128 stands for zero in the data rows.
Here are some points, one per row:
[189 165 156 136  49 120  73 103 101  95  92 172 186 122 109 144 198 207
 126 145 102 146  92 203 131 134 149  99 155 113 147 121 104 149 155 156
  86 173 143 141 130 127 132 130 154 153 160 170]
[113  90 165 110 114  99 108 125 147 100 132 152 120 130 121 110 113 111
 164 106 118 145  99 148  87 109 122 127 148 128 126 137 147 119 138 118
 145  74 116 156 132 144  99  91 113 128 147 121]
[128 198 179 113 114 108 100 118 112 169 152 149 162 104  72 114 133 115
 109  99 151 176 152 128 126 125 130 136 107 161 167 163 108 140 122 157
 119 129  53 127 129 110 136 168 109 103 112  99]
[ 95  90 129 199 121 116 152 122 133 142 158 113 180 128 152  80  77 118
 119 182 134 177 114  71 129 188 110 125 124 165 118 149 103 145 172 157
  91 132  92 158 104 154 170 140 133 142 143 191]
[ 78 109 125 152 129 104 144 171 105 122 118 190 154 104 174 112 163 131
 121 118 122 128 150 148 157  99 184 149  92  64 132  83 124  99 188 123
 117 183  80 196 179  53 142  52 174 137 133  85]
[140 134 147 153 144 172 168 129  79 125  69 128 151 133 141 159  91 151
 153  98 137 101  85 117 144  97 161 228 148 132 164 148 131 151 104 150
  72 141 100 150 175 198  62 106 207 103 166 146]
[149 174  86 169 213  98 115 101 128 123 123 152  94  92 197 130 155 135
 124 160 139 130  84 150 153  74  63  56 102 147 175  92 129 103  82 141
  91 126  80  97 130 113 124 134 121 165 107 157]
[143 120  95 119 141 113  99  69 119 123 133 126 142 132 179 111 143 142
 125  64 161 124  81 132 124 122  97  52 150 180 102 146 141 116 121 159
 111 158  90 129 141  87  97 136 158 125 144  91]
[110 128 183 148 173 107 101  87 137 144 132  92 190 170 129 160 127 165
 101 183 112 135 162 172 118 154 168 105 124 191 175  94  67  98 189 160
 144 100 193 153  88  95  93 106 238 156 163 145]
[ 89  77 143 140 130 113 121 101 137 104 109 142  99 141 102 148 155 102
 112 142 129 114 140 119 151 109  92 145 158 118 190 116 139 142 107 158
 101 112 144 154 121  97 102 155  91  91 154 177]
[146  85 128 126 156 136 129 156  94 108 142  65 125 134 127 117  96 163
 155 136 121 163 143 170 149  44 123 136 160 161 124 148 171 164 151 112
  91  66 153 139 152 100 180  57 101 111 133 114]
[156  99 125 148  98 156 181  88 130 186 111 123 118 126 109 110 177 126
  96 158  82  93 142 156 163  91 128 125 148 134 103 163 114 121 116 113
 110  91 110 118 109 115 141 103 144 125 120  73]
[169  74 109 111 100 120 112 150 135 153 162 152 109 131 123 125 112 128
 133 126  93 127 127 135 114 119 149 100  79 134 183 121 104 155 155 179
 142 117 130  71 128 103 116 112 104  78 148 124]
[ 87 117 122 108  81 113 124 106 107  80 114 106 147 125 142 119 150 118
 159  88 155 162 126 133 135 110 124 116 105 134 131 125 117 119 148 105
 143 138 115 148 135 125 113 162 137 125  87 153]
[ 82  89  41 120 125 118 132 124  79 153 124 152 126 115 161 128 134 135
 106 162  97 106 158 126  87 150 152 131 144 129 160 155 119  92 170  96
 164 152 108  96 163 114  71 154  92 103 168  88]
[ 63 166 156  41 138 150 121 201 144 153 102 119  89 155 102 184 114 147
 148 169  64 124  86 161  85 160 117 134 150 140 100 185 158  66  87 148
  86 170  88 148 124  81 182 112 127 159 149 184]
[ 93 115 130 112 130  97 135 112 130 106 109 140  82 123 111 142 116 143
 154 122  95 135 149 109 156 118 106 122 147  92 194 145 135 184 105 157
 154 104 138 172 101 122 160 152 157 101 135 147]
[ 90 109 108  91  77  48 213 101 117 184 140  69 136 150 123 122 127  97
  97 124 157  73 137 121 187 136 126 132 114 111 161 115 132 157  97 143
 134 150 147 119 128 133 164 108 109 127 156 139]
[ 65 120 153  90 140 129  61  87 122 167 188 136  86 125 178 134  93 117
 140 125 176 107  77 207 171 131 138 180  90 136  69 119  53 150  87 169
 127 109 137 107 140 155 126 120 100 127 134 119]
[151 193  89 175 104 107 131  94  83 153  96 117 124 162  63  86 102  99
 130 175 128 123  75 154 106 140 116 116 191  97 132  90 150 124 150 122
 154 114 123 105 217 133 125  97  99 134 165 114]
[131 135  91 126 138 184 119 141 166 157 110 138 119 156 124 124 154  96
  71 180 147 170  76 135 148 129 158  86  91  86 140 119  73 136 123 113
 112 128 101 127 103 111 105  69  79  59 123 110]
[153  80 207 108 119 111 176 109 223  79  70 107  80 176 128 161 145 167
  78 135 168 125  97 110  84 169 122 123 102 191 153 134 146 140 121 124
 155 122 101 105 202 124 183 146 127 174 109  88]
[174 106 182  88 215 144  80  85  86 121 142  83 252  80 134 165 196 123
 159 160  56 122  83  65  94 178  72 156 129 121 158 109  73 172 118  96
 177 147 106 193 166 118 138 136 109 143  94  74]
[121 139 148 142  97 138  95 159 127 133 133 126 166 141 103 144 128 144
 100  60 134 140 104 113  79 132  89 148  97 107 111 149 110 101 145 151
  86  74 114 113 166  88 123 157  93  98 138  92]
[119 141 105 117  92 125 146  73 146  87 184 152 142 154 152  78 119 114
 151 117 107 153 112  99  95 131 133 139 118 127 117 130 149 157 121 172
 168 117 112 143 109  97 129 136 153 130 111 177]
[174  76 118 114 129 162 116 141  81 166 203 183 174 176  64 179 142 120
 117 149 165 156 128  93 137  62 165 140 124 144 104  76 192 101  98  56
 115 108  84 116 154 172 173 125 173 134 106 219]
[144  88 129 124 155 211 122  86 160  96  86 186 132  89  84 147  60 148
 132 153 180  38 165 103 162 145 136 100 124 118 142  92 131 121 138 113
 120 124 129 126 125 135 118 146 107 133 165 135]
[109 113 149 152 146 149 106  54  70 156 145 105  53 151  89  96 143 137
 143  90 116 142 138 141 127 159 117  86 102  80 122 146 185 113 153 119
 109 176 109 126 138 183 154 167 154 126 104 114]
[ 97  88 134 150 107 145 111 128 139 156 135 150 127 130 124  90 120 150
  92 120 104 107  94 172 100 132 111 141 183 114 138 144 127  96 124 157
 132  92 116 149 102 125 154 150 125 113  86 141]
[134 204 142 138 181 171 121  99  93 174  88 172  87 141 180 126 133 127
 124 125 118 166 205 133 114 134 153 173 131 208  66 129 115 190 168 150
 107 116 106 113 194 115 127  79  85 111  29 132]
[132 189 147 163 130  92 157 102 127  75  97 136 105 105 122 105 154 134
 134 110 120 130  73  90 149  96 150 123 114  68 132 152 114 125 127  85
 117  85 127 114  98 152 142 123 131 122 107 143]
[ 68 168 143 160 130 126 125 144 156 143 162 121 115 149  82 122 121 243
 155 136 126 167 129 119 139 116 153  91 150 124 104 185 133 142  42  79
 223 147 133  94 173  75  35 120  98 173 159 141]
[183 111 112 141  80  73 101 177 102 158  84 158  87  89 179  88 134 151
 119 161 109  75 145 141  79  88 109 174  78 177 118 137  96  98  83 107
 148 148 143 150 108 174 119 102 105 175 167 119]
[173 164 138 102 119 114 127 132 128 107 182  98 116 150 137 104  55 170
 127 113 159 103 111 102 121 162 126 138 133 137 156  69  83  71 140 105
  81 164 121 125 100 134 124 106  88 154 117  94]
[ 86 119 137 159 128 145 194 125 173 125  60 156 154 174 134 173 101 111
 108 142 128 108 117 143 137 140 133 117 130 129 100  67 135 123 101 132
 129 150 126 134 110 122  93 141 106  81 113 114]
[110 165 141 121 114 163 140 106 111  90 129  81 173 139  87 131 163  91
 127 133 153 171 147 163 133 145 108 161  98 128 103 149 125  88 105 154
  84 113 132 130 104 121  73 149 102 123 121 118]
[ 84 143  92 125  91 147 176 143 116  92 136 139 121 150 106 144 151  99
 178 126 102  76  89  89 168 124 120  82 132 193  99 138  92 149 154  76
 141 118 185 144 144 123 159 116 135 103 138 138]
[160  94 135 163 125 134 143 158 152 132 171 133 134 127  93 115 148 102
 133 133  81  57 142 119 155 125 149 103 102 144 128 155 123 159 141 167
  94 146 117  64 134 110  91 148 141 144  91 126]
[160 111  74  95 138 154 102 124 137 101 106  63 137 184 110  69  83 150
 163 153 125 147 154  91  90  32 193 170 168 117 152 108 107 147  90 160
 106 171 131 123 128  81 155 161 114 183 134  81]
[158 114 105 123 142 109 101 152  85  65 119  64 105 144 138 103 103 154
  88 152 139 175 161 112 170 115 141 156 175 158 141 162 136 132 135  74
  79 145 146 126 113  81 135 106 128 102  81 135]
[ 75 128 138 159 138 143 137 123 122 101 134  86 143 112 145 132 141 130
  76 115 111 134 139 178 121 123 154 134 122 124 155 132 115  94 140  94
 183  79 131  99 121 142 175 154 131 178  99 138]
[ 85 183  92 116 104 137 115 120 160 119 137  93 132 116 109 144 152  87
 150 152 123 125 136 156  70 126 136 152 104 184 203  86 171 164 123  76
 119 174 169 107 122 163 139 106 134  94 119 103]
[150  89 151 156 138  92 150 192 101 116 134 164 140 123 108 145 114  52
 178 143  87  85 148 159 141 116 121 101 117 173 106 153 179 135 153 163
 140 113 130  93 149  83  92 143 139 153  88 133]
[166 157  94 132 120 134 158 101 198 146 183 100  98   0 154 178 113 137
  95  88 112 143 147 179 105 136 179 141 172 143  82  90 120 176 134  80
  96 113  76 185 151 129  99 189 122 129 122 140]
[134 152 150 107 121 145  97 213 111 158 123 144  98 221 194 101 181  98
  86 123 111 168 122  77 199 141 127 143 175 134 160 115 156 121 115  89
 120  73 133 111 153 184 108 196 156 135 178 113]
[201 178  78 109 159 131 110 106 215 146  83 103 106 112 115  96 158 118
 165 132 129 109 125 126 159 155 139 185  45 149  92 128 161 105 134 142
 145  72 105 200 140  63 155 158 158 108 192 145]
[126 150 121 143 139 128 143 144 150 113 157 143 141 185 171 140 132 154
 193 137 139 118 103 135 122 150 119 191 162  95 160  84 196 129 149 159
 111 120 178  65 139 115 131 145 164 121 103  72]
[166  88 155 142 139 180 175 161 137 148 109 141 161 105 136 125 163 117
 162 155 203 175 155 152 102 125 100  88 163 103  61 110 157 106 115 145
 181 192 133 138 118 142 136 103 114  75 179 105]
[ 83 144 147 198 127 122 106 147  67  89 111 107 113  55 107 144 104 108
 140 185 114  70 104 120 194 100 114 164 130 150  36  84 148 173 153 145
 179 131 146 126  99 113 128 201 150 102 101  94]
[133 136 148 119 105 209 175 177 104 105 137 117 127 160 199  94  76  84
  72 132 114 148 159 148 155 134 131  48 106 112 179 127 101 161  52 142
 165 130 185 199 182 149 176 175 130 101 173 128]
[131 132 159  79 113 166  89 159 118 123  93  74 125  92 133 118  98 151
  77 143  93 149 101  51 101  71 151  88  96 112 117 101 151 127 133 176
 172 153 126 107  92 186  97  91 146  98 129 142]
[157  86 121  67 202  78 165 154 100 130  90 142  77  72  56  95 139  78
 103 117 167 175  76 145  65 168 156 145 143 107  85 115  61 132  85 125
 136 129 178  92 153  69 134 177 185 138 156 145]
[123 106 103 107 111 171 170 171 138 129 167 157  83 203 129 119 198 131
 159 111 106 155 115 100 150 134 131 151 180 158 114 134  93 131 139 107
 126 112 139 145 113 141 127  96 145 119 148 100]
[119 108 103 175 134 120 159 114  81  60 134  95 136  86 132 190 174 186
 129 152 142 138 139 126 140 204 196 115 105 116 121 146 151 151 112 195
 108  77 110  78 123 153 173 135  75 113 166 141]
[154 164 158 147 104 151 101 131  74 161 163 123 148 111 141 145 167 123
  38  93 175  87 161  79 108 101 101 136 154 122  89 136 140 113  80  99
 161 139 121  79  89  56 178  47 177  89  91 140]
[ 79 129 100 154 179 113 141 149 144 134 145 140 151 129 145  87 153 156
 121 114 189  92 116 143  61  71 123 123 105 130 140 153 102  97 165 128
 130 111 164 169  96 161 145 186 152  82  67 157]
[124 108 193 132 142 115 151 134 149 170 179 121  99  36 106 124 169 154
 150 124 127 184 164  69 125  92  72 140 168 100 118  64 121  98 134 152
 122 131 169 112 115 137 129 148 120 106 193 151]
[ 76 107  59 121 111 131 100 134 161 118  99 150 134  83  81 154 151 141
 113 128 167 149 165  62 177 161 131 118 144 143 108 114 144  56  80 224
 136 105 184 168 145 176 146 101 122 173  43  92]
[127 110 156 126 106 167  94  66 134 135  70  97  97 112 183 110 129  92
 194  89 114 121 167 115 114 178 145 147 127  91 100 100  87 134 103 108
 113 117 158  83 114 106 127 113 123 138 117 201]
[127 114 116  62 135  71 178 118 148 164  88 121 155 172 128  99  96 180
 110 122 110 147 116 125 174 135 106 138 107 129 135 110 122 103 164  99
 133 164 148 112  76 148 102 138  92 120 123 140]
[133 193 169 120  96 132 165 142  49 192 140 130 118 110 117 112 129 163
 139 156 157  97 170 100  60 136 140  76  74  98 126 139 145 157 147  78
  74  96 171 162 122  89  70 131  82 160  98 104]
These points spread out most along one direction. Take the direction at right angles to it along which they spread out most. Then take the direction at right angles to both along which they spread out most. Go by this last direction. Where along it does each point below lie, from 0 to 99? The average is 50, and the first point in the table lies past the average. One standard deviation of the points above along it is 16.
[178 106  84  98 108 178 136 170 111 162 112 124 153 115 112 137  83 177
 164 113 195 109 110 155 154 186  86 155  96 111 162 102 144 145 128  81
 213 134  89 127  86 113 112 168 131 139 111 169] 55
[138 178 158 162 134 128 180 154 166 142 101 190 111 127 121 153  78 114
 158 111 105 155 135 143 158 147 134 120 138 131 171 133  85 114 130 112
 141 202 113  76  83 159 148 135 130 113 118  89] 51
[130 136 171 104 121  84 103 114 125 131 137 160 147  85 191 148 101 106
 158 168 196 124 122 126  99 129 199  85 185 127 135 158 158 169 143 139
 109  76  76 145  50 137 166 154 110 141 127 100] 48
[133 127 176 153 144 112 127 133 177 109 133 120 127 124 141  89 159  79
 146 125 142 132 121 142 126 127 133 129 168 113 163 187 156 110 118  86
 124 145 103 150 112 162 101 108 109 144  99 160] 53
[109  74 105 155 109 138 143 109 142  69 176 153  84 137 146 144 112 111
  81 128 143 182  96 144  99 125  26 144  71 124  92 138 152 153 132 104
 101 137 101 123  76 111 112 104 155 209 179  71] 53
[144 118 106  88 105 119 149 172 146 138 120  44 142 116 109 117 120 105
 130 103  91  98 110 150 136 143 136  82 123 106 129 106 140 142 148 126
 124 112 128 145 116 129  82 101 125 156  49 124] 51
[146 150 114 113 192  98 137 107  69  84 164 186 142 180 121 125 106 118
  94  26  58  73 153 149 116 154 176 125 123 133 115  75 173  87 112 128
 149 156 138 149  59 159 131 116  52 122 173 125] 49
[166 144 135 153 129 114  67 187 162 135 184  76  56 164 108 138 159 114
 105 119 151  87 114 143 179 134 131 178 103 109  97 167 125 158 206 152
 175 212 175 152 145 148 104 125  90 126 131 153] 45
[ 93 103 112  59 151 152  87 157 190 118 114 185 207  41 135  44 100 133
 124 105 137 105 131 136 164 170  93 156 121 132 133 159 207 159 118 108
  76 147 189  34 162 151 157 103 147 129 145 121] 46
[ 62 129 129 139 149 110  84 139 155 122  97  92 147 174 122 148 145 126
 170 107 129 100 184 103 108  85 131 110 104 108 104 138  93 120 163 104
 128 135  76 123 131 127 171 169 101 138 171 120] 55
[140 137  99 126 132  50  83 133 144  95 169 134 127 184 103 167 100 155
 158 162  87  96 212 168 138 150  76  87 141  66  80 116 116 137  40  91
  93 111 133 154 161 184 130 153 200  49  99 131] 40
[184 120 114 122  96 102 109  48 151 155 142 168 141 111 175 228  80  89
 129 141 101 173 101  94 147 100 147 155 110  99 114 231 148  69 135 123
 135 159 219 173 161 155 123 148 103 132 102 119] 52
[137 141 139 162 117 119 113 127 133 130 153 103 100 106 134 122 116  89
 186  99 132 144 108 127 114 145 123 112 125 143 163 147 112  60 110 123
 133 115  90 120 132 129 129  88 156 127 126  98] 56
[140 111  87 220 136 113  78 140 143 199  81 147 143 165 116 164 106  84
 109  24 128 168 160 111  94 144  93 124 134 127 111 138 107 181 159 129
 121 108 168 137  84 174 132  73 141 222 155 177] 46
[152 189  96  34 129 152 175  99 136  81 123 149 119 113 119 152  97 103
  92 157 134  98 192  97 102 107  80 123 172  89 132 147  97 103 204 184
 184 115  96  92 160 189  99  72 141 179 140 159] 54
